In the rows, zero is written as 128.
The rows of A fall into several groups, which share some directions, and each row is roughly a mix of its group's hidden directions.
A:
[[143 101 135 131 110 152 108 123 152 196 121]
 [135 150 110  84 138  65 108 117 117 130 137]
 [111 175 137 121 143  79 120 106 132  89 146]
 [107  86 126 115 106 127 135  95 137 177  94]
 [137 120 155 122 153 121 127  68 122  89  98]
 [ 87 144 122 155 108 138 138 179 146 133 165]
 [134 122 138 115 145 128 146  62 100  99 102]
 [ 90 165 133 162 114 118 105 136 125  85 158]
 [158 189 124 120 143  93 113 117 112 107 150]
 [ 95  70 143 167 145 130 142 112 140 105 122]
 [144  91 126 124 108 135  95 100 150 182 110]
 [121 128 117  87 168  97 145 118  82 149 115]
 [135  89 139  90 144 109 122  77 115 119  97]
 [142  71 121 115 124 149 131 118 129 162  81]
 [195 115 120 116 148 156 119 149  97 117 129]
 [100 129 147 141  84 121 100 144 184 128 120]
 [127 119 120 144 123 140 136 197 150 114 168]
 [105 167 133 157  88 156 127 159 137 139 163]
 [173 131 126  97 152 154 169 136 113  96 107]
 [139 131 140 132 126 123  68 122 147 185 133]
 [120  98 109 129  94 152 136 151 130 191 129]
 [119 137 133 156  97 172 141 149 117 150 178]
 [129 117 124 163 153 153 146  77 114  85 137]
 [106  97 147 121 130 125 160 112 138  61 130]
 [166 121 140 150 153 175 132 153 118  85 126]
 [ 86 104 124 134 168 114 157  98 114  91 135]
 [149 126 145 149 119 155 134  84 138  69 118]
 [108 126 144 171 109 182 148 149 132 125 160]
 [ 97 162 122 163 142 114  81 107 153 145 111]
 [156 104 123 145 112 188 137 160 113 154 141]
 [116 184 133 144 113 150 139 165 121  99 160]
 [ 95 110 122 172 122 141 129 160 164 108 165]
 [115 180 128 127 140  91 119 143 128  90 168]
 [110 180 148 154 138 117 130 121 133  80 158]
 [113 183 126 133 119 134 154 165 112  96 157]
 [133 106 119  81 132 113 158 137  85 169 131]
 [184 116 136 103  86 157 144 125 109 149 124]
 [138 154 123 157 122 136  98 185 164 125 147]
 [ 89  89 123 158 122 140 152 146 150 105 167]
 [132 131 137 160 102 159  77 106 146  90 129]
 [150 113 117 137 161 150 165 139 103  82 159]
 [ 92 129 148 165 129 158 143 159 144  89 154]
 [121 126 124 132 100 164 180 159 134 168 140]
 [167 117 150 119 110 152 150 111 129  68 121]
 [144 135 133  93 144  86 115  71 113 119 111]
 [122 152 144  78 141  82 113 150 131 121  94]
 [111 115 131 162  78 173 132 133 152 153 141]
 [161 101 124 107 136 117  80  87 136 141  98]
 [151 110 118 138 159 139 125 165 151 104  73]
 [112 179 137 151 122 145 133 163 122  90 160]
 [ 98 175 109 115 106  93 143 153 112 150 155]
 [ 85 119 121 117 111 101 115 150 139 189 130]
 [151  89 108  93 128 107 123  87 126 148  91]
 [136 100 123 160  87 168 140 148 146 140 165]
 [ 93 174 130 154  99 135 131 162 129 130 168]
 [115 138 131  93 138  92 125 195 139 126 129]
 [112 111 149 155  88 144 125 127 178  88 132]
 [158 142 131  97 169 117 146 147 103  79 124]
 [148 118 130 113  91 137 134 194 143 147 151]
 [ 98 116 119 156  93 135 110 136 153 184 143]
 [157  78 120 104 127 140 125 107 118 162  86]
 [127 160 112  96 138 110 184 158 100 125 136]
 [153 117 131  93 188  93 139 125 111 126 107]
 [106 132 114 142  93 153 171 130 120  74 134]
 [112 177 135 155 108 153 124 154 126  88 158]
 [ 94 140 127 114 133  95 104  96 123 177  97]
 [141  85 125 102 155 104 141 116 129 180 105]
 [171  88 127 108 137 145 124  97 113 144  83]
 [ 93 171 124 135 140  85 124 152 152  95 142]
 [150  97 129 127 104 151  94 105 152 179 112]
 [102 169 138 156 134 126 133 158 140  86 167]
 [102 155 141 166 114 161 149 160 130  97 158]
 [156 164 135 122 147 124 119 136 101  83 175]
 [149 141 149 147 119 147 117  99 152  66 111]
 [101 182 128 139 122 124 150 168 114 111 163]
 [157  80 119 110 119 150 128 112 116 172  93]
 [ 96 141 122 123  96 122 131 145 117 153 193]
 [147 116 146 104 164 109 119  92 116  77 108]
 [146 133 101  85 132  75 109 117 123 158 107]
 [129 125 124  80 142 101 140 111  85 168 108]
 [105  97 143 177 107 150  92 107 154 118 132]
 [ 88 111 112 100 160  92 147 140 100 160 135]
 [137 150 117  88 157  99 176 152 100 134 127]
 [135  90 128 106 174  83 124 101 119 129 101]]
Here is one row of each group, with its name. Which group are the others in?
[ 97 131 103 145 106 128 133 180 159 167 123] : <61>
[149 157 156 126 109 126 100 125 164  83  96] : <53>
[ 95 155 145 174 115 151 127 153 133  97 161] : <43>

[104 144 109 153 100 140 136 180 145 164 151] : <61>
[147  68 132 126 138 133 109  92 145 152  97] : <43>
[ 94 103 123 163  90 144 121 105 150 169 142] : <53>
[155 113 138 131 146 131  75  92 135  89 106] : <43>
[100  86 132 154 107 171 147 147 148 153 111] : <61>
[192 114 130 127 154 162 122 138 104 104 114] : <61>
[ 93 117 109 127 101 132 132 180 136 159 166] : <61>
[133  98 133 160  88 167 143 140 155 109 160] : <53>
[ 96 112 121 160  82 125  86  96 146 126 133] : <43>
